In the data rows, the value 128 means zero.
Here are some points, one per row:
133,141,073,167,107,128,170,093,106,173,154,144,122,168,099,130,126,091,111,146,139,114,131,125,109,161,194,136,115,118,110,132,151,089,147,145,081,132,139,151,141,181,103,151,151,138,077,117,144,086,135,102,147,150,149,139,123,123
180,115,151,154,105,116,130,117,138,158,084,130,098,120,131,092,109,173,150,098,114,108,088,101,122,140,169,132,137,125,168,111,183,136,132,151,151,103,096,165,136,133,082,136,156,122,107,124,121,127,125,108,100,174,148,103,146,118
101,117,079,149,130,135,127,148,101,163,137,096,116,135,128,088,133,155,098,146,122,158,137,170,134,107,177,079,136,137,145,137,187,087,124,160,104,150,133,126,166,124,123,086,086,119,139,136,109,102,124,121,159,130,120,114,107,126
153,114,141,074,122,173,076,125,162,137,119,118,114,176,127,111,158,123,091,115,151,120,151,122,143,157,122,159,100,175,147,132,138,139,101,110,120,139,138,153,113,109,090,098,104,139,126,149,109,113,144,074,157,128,119,126,160,117
093,110,141,100,108,168,101,108,069,101,104,107,154,146,138,160,169,097,111,132,128,123,116,103,110,107,128,145,126,130,148,115,128,137,117,154,078,144,112,143,089,151,079,160,138,140,096,137,133,156,135,104,136,114,119,074,125,112
123,135,143,134,134,131,123,163,093,107,181,116,127,117,146,159,123,075,094,095,106,102,121,133,119,134,088,132,080,117,127,137,115,090,083,128,116,154,076,166,109,154,096,112,133,109,159,134,125,136,095,127,127,136,132,097,128,113
090,121,158,106,098,152,127,103,133,099,111,117,141,161,133,154,120,127,115,071,152,115,065,117,155,124,113,135,102,147,100,182,103,097,095,118,086,105,100,102,126,119,103,166,095,134,133,125,134,109,127,119,141,190,147,115,135,155
127,154,117,119,128,132,130,119,136,115,109,135,145,150,146,145,113,088,103,110,133,147,104,157,136,094,085,148,099,126,185,139,132,176,108,138,118,138,118,149,186,155,078,133,111,173,126,149,112,158,164,143,118,120,151,148,158,127
165,116,136,112,140,131,163,091,091,131,127,138,147,113,135,111,126,112,137,101,118,116,129,105,130,097,143,134,128,144,135,144,107,131,137,094,118,116,181,137,107,173,183,092,119,132,163,076,120,159,116,089,136,135,128,143,145,093
147,080,126,116,161,055,134,108,144,099,112,187,110,119,122,145,144,122,132,085,147,135,128,112,173,172,142,164,117,107,104,106,118,142,103,160,108,142,149,121,095,143,115,151,129,111,116,157,104,121,091,119,149,132,123,111,115,101
073,133,166,102,166,177,098,145,113,174,115,148,121,114,143,160,115,121,115,086,112,106,153,132,111,147,159,127,107,081,163,146,162,121,131,126,113,090,133,121,125,135,119,113,154,152,136,180,194,110,169,121,143,106,132,117,102,167
122,096,136,116,077,114,103,115,118,120,149,095,093,095,144,148,098,083,125,128,152,095,086,115,097,142,118,140,137,102,139,103,170,103,154,108,130,141,135,097,125,134,115,105,105,130,123,174,124,134,130,138,156,100,131,148,142,147
138,115,102,153,090,152,147,170,099,118,138,130,156,140,101,122,179,118,113,147,138,120,112,124,100,167,146,116,132,106,095,155,090,147,150,103,162,170,130,114,152,120,140,129,136,136,116,177,100,106,143,118,151,145,114,096,185,165
136,191,113,127,142,132,091,074,180,146,127,125,091,093,115,109,124,114,120,108,165,114,118,103,106,084,085,132,152,132,100,162,104,114,139,090,141,163,134,142,144,134,098,148,137,081,121,129,145,158,119,114,160,123,139,115,126,133
101,088,094,106,123,117,086,098,137,153,166,130,162,110,169,120,155,141,146,112,115,112,073,164,123,134,127,100,134,150,106,131,125,145,102,106,156,134,091,140,110,134,141,088,151,146,167,146,132,102,115,134,165,070,147,127,140,094
177,145,161,127,130,137,160,082,160,133,130,141,115,127,098,150,078,134,084,113,092,104,109,164,121,114,144,141,122,135,106,107,120,136,181,163,130,163,142,138,068,124,125,127,120,099,178,157,135,113,113,121,148,117,134,125,140,110
074,101,143,142,098,131,134,151,161,140,141,125,155,160,125,161,136,093,122,103,112,130,111,126,106,114,066,152,129,139,140,080,107,123,116,152,100,148,125,149,143,173,154,108,123,061,149,099,092,101,168,131,107,135,148,113,102,151
137,140,132,156,162,119,149,110,107,133,108,137,105,152,140,079,124,150,096,122,180,102,124,130,112,117,074,157,124,082,114,109,157,137,122,119,114,133,139,139,125,112,144,129,186,162,177,103,117,116,115,124,105,120,141,155,116,104
116,116,128,158,125,183,124,117,103,130,172,158,112,140,088,064,138,144,081,137,089,101,098,110,179,140,173,140,122,088,151,105,124,121,119,107,169,127,142,097,102,116,088,150,107,124,133,142,110,136,149,135,108,126,124,128,118,092
150,145,137,172,143,121,128,153,125,123,147,151,125,148,190,119,191,151,099,138,096,126,127,144,129,101,180,139,139,132,103,156,138,128,130,096,092,162,099,091,115,165,121,152,113,118,084,103,136,154,153,142,134,128,122,110,165,117
167,113,159,117,144,131,140,092,090,166,088,147,101,130,151,105,148,120,099,143,129,133,113,124,185,137,128,112,126,127,168,139,088,111,141,136,152,136,120,096,151,123,128,142,159,084,153,120,143,116,090,150,117,155,161,138,160,135
117,135,112,107,124,115,139,128,127,094,109,170,163,149,116,167,126,143,073,146,164,100,120,129,134,106,120,161,095,148,128,073,124,145,117,114,130,146,069,128,144,089,150,128,122,122,074,119,149,140,147,111,136,085,106,111,135,172
140,165,104,156,095,132,113,144,137,152,141,119,129,136,158,175,153,114,141,161,100,102,150,136,143,114,150,127,157,122,125,116,129,148,120,111,128,102,119,071,126,130,151,176,076,163,133,096,140,100,088,086,133,114,121,108,134,138
176,090,090,166,098,136,137,128,128,103,119,114,159,169,113,149,153,147,130,143,111,148,157,097,090,097,155,133,110,099,132,147,121,112,122,068,126,120,111,137,140,131,161,158,115,099,164,151,142,110,148,145,107,145,094,145,105,102
126,115,147,140,131,143,143,119,155,093,158,116,066,080,081,132,157,125,131,100,155,125,121,107,147,116,154,129,095,137,107,132,137,124,178,159,120,111,115,115,121,134,109,113,144,152,114,112,100,108,127,103,112,106,145,154,184,141
129,114,141,167,159,137,161,122,153,108,163,111,145,154,121,158,136,122,145,100,163,125,129,170,138,101,119,164,161,104,156,081,098,088,145,135,131,064,106,116,137,125,148,104,121,107,095,197,146,152,120,098,166,140,174,106,150,103
129,120,109,142,109,120,137,133,143,144,138,132,117,118,126,062,106,121,153,100,145,129,139,102,116,098,126,169,099,103,143,140,078,116,097,142,115,159,151,103,113,153,113,125,118,135,106,113,147,133,101,137,146,095,122,136,155,159
104,108,146,120,122,201,102,100,158,079,143,155,163,108,154,143,125,122,131,136,152,132,154,139,065,186,129,124,106,136,123,144,149,132,118,159,118,134,125,125,130,132,117,136,103,103,134,133,139,138,137,119,108,111,173,156,148,115
130,102,138,078,123,100,085,113,125,146,137,111,133,122,102,083,158,126,135,126,124,116,141,177,123,140,072,141,118,144,122,124,133,103,151,140,170,111,112,096,132,150,137,115,098,183,091,136,187,139,140,146,121,171,146,130,114,104
105,139,144,176,098,096,146,105,097,113,117,115,118,115,156,121,114,130,108,107,161,095,153,151,116,146,142,125,107,135,130,114,102,155,092,129,162,148,144,101,119,159,127,161,150,131,140,129,119,109,165,110,143,169,141,107,146,080
109,193,118,090,155,114,136,133,115,116,129,113,076,150,125,134,123,116,116,130,112,148,088,122,117,162,123,137,116,180,100,141,114,136,134,136,150,067,150,150,106,171,161,141,101,120,086,145,154,130,109,140,134,107,130,137,117,144
156,132,155,120,141,098,138,123,130,135,149,122,136,148,080,118,154,125,134,163,111,091,103,128,068,132,134,078,138,101,139,135,110,151,094,102,093,125,135,100,120,130,093,098,119,127,146,133,124,134,133,130,141,154,100,148,145,163
117,106,092,117,115,165,081,121,129,123,108,125,126,129,115,155,091,116,128,135,111,113,153,185,151,143,126,142,105,118,078,111,131,094,093,114,087,137,110,131,107,140,125,144,134,100,092,109,095,194,152,160,129,138,144,109,122,160
125,156,160,084,108,106,109,132,130,133,166,106,168,138,141,127,126,135,101,161,110,159,144,094,091,099,149,109,093,067,075,138,084,117,113,121,142,118,124,128,140,124,122,135,152,124,095,117,125,097,118,103,147,130,133,127,113,093
146,111,112,150,136,169,099,141,112,153,163,162,143,145,151,128,158,093,125,118,154,137,130,161,106,077,172,097,140,121,122,137,141,122,130,155,176,139,143,131,089,105,114,168,134,157,102,131,083,128,105,104,122,160,135,130,084,145
133,131,104,129,167,125,123,134,073,114,136,132,157,169,138,103,073,142,144,158,110,119,146,125,135,117,133,150,117,124,098,147,108,123,162,107,155,131,121,090,139,169,085,118,131,104,147,137,089,100,113,071,099,122,115,129,142,123
141,094,139,127,110,155,184,128,101,174,162,187,100,093,164,136,140,173,119,152,131,141,108,129,114,080,108,163,115,152,102,100,108,101,111,122,114,116,149,136,099,130,120,125,148,132,142,193,126,121,142,110,140,166,113,144,197,111
156,155,106,099,121,142,151,152,123,112,087,161,132,145,097,132,085,138,139,129,146,138,122,106,148,115,129,145,151,145,088,085,158,071,111,108,150,160,150,141,105,125,102,079,112,119,128,133,155,108,122,148,121,121,216,072,155,109
113,139,140,146,096,112,122,130,119,157,081,162,133,148,077,120,132,135,079,074,139,135,119,146,155,141,097,111,125,141,131,114,152,123,164,119,110,101,117,090,109,130,115,093,135,088,079,155,125,151,095,141,120,118,140,122,139,100
166,152,129,162,149,138,133,102,088,163,123,125,147,108,103,111,164,138,152,103,150,144,121,168,099,127,166,166,117,129,110,120,098,165,145,135,139,100,130,129,145,097,090,084,076,112,151,095,121,113,135,107,143,143,134,113,154,089
134,118,151,134,118,106,109,136,114,120,131,118,123,126,106,132,106,149,111,135,104,097,111,143,153,128,122,143,134,139,167,147,096,135,137,140,096,170,180,152,119,076,142,136,153,125,100,163,163,150,132,106,105,143,139,151,166,106
125,139,137,177,140,101,108,094,102,119,151,121,160,156,139,103,135,115,137,138,134,139,182,103,151,111,120,115,129,135,104,094,156,145,143,101,097,130,123,160,111,133,108,134,113,105,141,166,137,121,125,143,140,152,123,126,162,170
127,120,113,143,150,153,141,133,125,108,155,124,109,141,166,143,142,109,105,119,101,145,108,133,096,147,132,102,123,144,125,096,111,102,154,081,088,152,135,113,150,116,125,138,139,163,097,096,112,107,114,146,122,181,087,112,156,093
123,118,150,084,115,142,166,142,128,131,118,089,144,118,103,085,166,132,121,124,150,138,135,142,143,132,172,174,152,136,108,091,144,122,152,118,171,167,131,133,123,157,088,145,110,119,137,107,144,116,077,124,140,133,096,172,136,116
102,117,088,121,125,147,138,116,167,101,105,105,126,129,135,131,119,062,100,143,134,104,097,160,137,107,106,153,120,133,110,113,133,125,140,152,100,076,115,145,124,100,091,108,133,086,124,100,151,091,164,109,118,156,111,123,166,124
Along one direction, these points spread out more than along any other. Take the direction at right angles to it along which they spread out most. Then take the direction at right angles to both along which they spread out most. Go by this last direction. How many in every 100 of the points above lie lower along it than each point below? Answers are rounded to whole numbers. More than half of the points above lie lower than the first one.
140,165,104,156,095,132,113,144,137,152,141,119,129,136,158,175,153,114,141,161,100,102,150,136,143,114,150,127,157,122,125,116,129,148,120,111,128,102,119,071,126,130,151,176,076,163,133,096,140,100,088,086,133,114,121,108,134,138 ~ 64
109,193,118,090,155,114,136,133,115,116,129,113,076,150,125,134,123,116,116,130,112,148,088,122,117,162,123,137,116,180,100,141,114,136,134,136,150,067,150,150,106,171,161,141,101,120,086,145,154,130,109,140,134,107,130,137,117,144 ~ 67
180,115,151,154,105,116,130,117,138,158,084,130,098,120,131,092,109,173,150,098,114,108,088,101,122,140,169,132,137,125,168,111,183,136,132,151,151,103,096,165,136,133,082,136,156,122,107,124,121,127,125,108,100,174,148,103,146,118 ~ 87
102,117,088,121,125,147,138,116,167,101,105,105,126,129,135,131,119,062,100,143,134,104,097,160,137,107,106,153,120,133,110,113,133,125,140,152,100,076,115,145,124,100,091,108,133,086,124,100,151,091,164,109,118,156,111,123,166,124 ~ 38
129,114,141,167,159,137,161,122,153,108,163,111,145,154,121,158,136,122,145,100,163,125,129,170,138,101,119,164,161,104,156,081,098,088,145,135,131,064,106,116,137,125,148,104,121,107,095,197,146,152,120,098,166,140,174,106,150,103 ~ 53
137,140,132,156,162,119,149,110,107,133,108,137,105,152,140,079,124,150,096,122,180,102,124,130,112,117,074,157,124,082,114,109,157,137,122,119,114,133,139,139,125,112,144,129,186,162,177,103,117,116,115,124,105,120,141,155,116,104 ~ 11
093,110,141,100,108,168,101,108,069,101,104,107,154,146,138,160,169,097,111,132,128,123,116,103,110,107,128,145,126,130,148,115,128,137,117,154,078,144,112,143,089,151,079,160,138,140,096,137,133,156,135,104,136,114,119,074,125,112 ~ 62
150,145,137,172,143,121,128,153,125,123,147,151,125,148,190,119,191,151,099,138,096,126,127,144,129,101,180,139,139,132,103,156,138,128,130,096,092,162,099,091,115,165,121,152,113,118,084,103,136,154,153,142,134,128,122,110,165,117 ~ 42
138,115,102,153,090,152,147,170,099,118,138,130,156,140,101,122,179,118,113,147,138,120,112,124,100,167,146,116,132,106,095,155,090,147,150,103,162,170,130,114,152,120,140,129,136,136,116,177,100,106,143,118,151,145,114,096,185,165 ~ 51
123,118,150,084,115,142,166,142,128,131,118,089,144,118,103,085,166,132,121,124,150,138,135,142,143,132,172,174,152,136,108,091,144,122,152,118,171,167,131,133,123,157,088,145,110,119,137,107,144,116,077,124,140,133,096,172,136,116 ~ 73
147,080,126,116,161,055,134,108,144,099,112,187,110,119,122,145,144,122,132,085,147,135,128,112,173,172,142,164,117,107,104,106,118,142,103,160,108,142,149,121,095,143,115,151,129,111,116,157,104,121,091,119,149,132,123,111,115,101 ~ 16
073,133,166,102,166,177,098,145,113,174,115,148,121,114,143,160,115,121,115,086,112,106,153,132,111,147,159,127,107,081,163,146,162,121,131,126,113,090,133,121,125,135,119,113,154,152,136,180,194,110,169,121,143,106,132,117,102,167 ~ 98
177,145,161,127,130,137,160,082,160,133,130,141,115,127,098,150,078,134,084,113,092,104,109,164,121,114,144,141,122,135,106,107,120,136,181,163,130,163,142,138,068,124,125,127,120,099,178,157,135,113,113,121,148,117,134,125,140,110 ~ 24
129,120,109,142,109,120,137,133,143,144,138,132,117,118,126,062,106,121,153,100,145,129,139,102,116,098,126,169,099,103,143,140,078,116,097,142,115,159,151,103,113,153,113,125,118,135,106,113,147,133,101,137,146,095,122,136,155,159 ~ 33
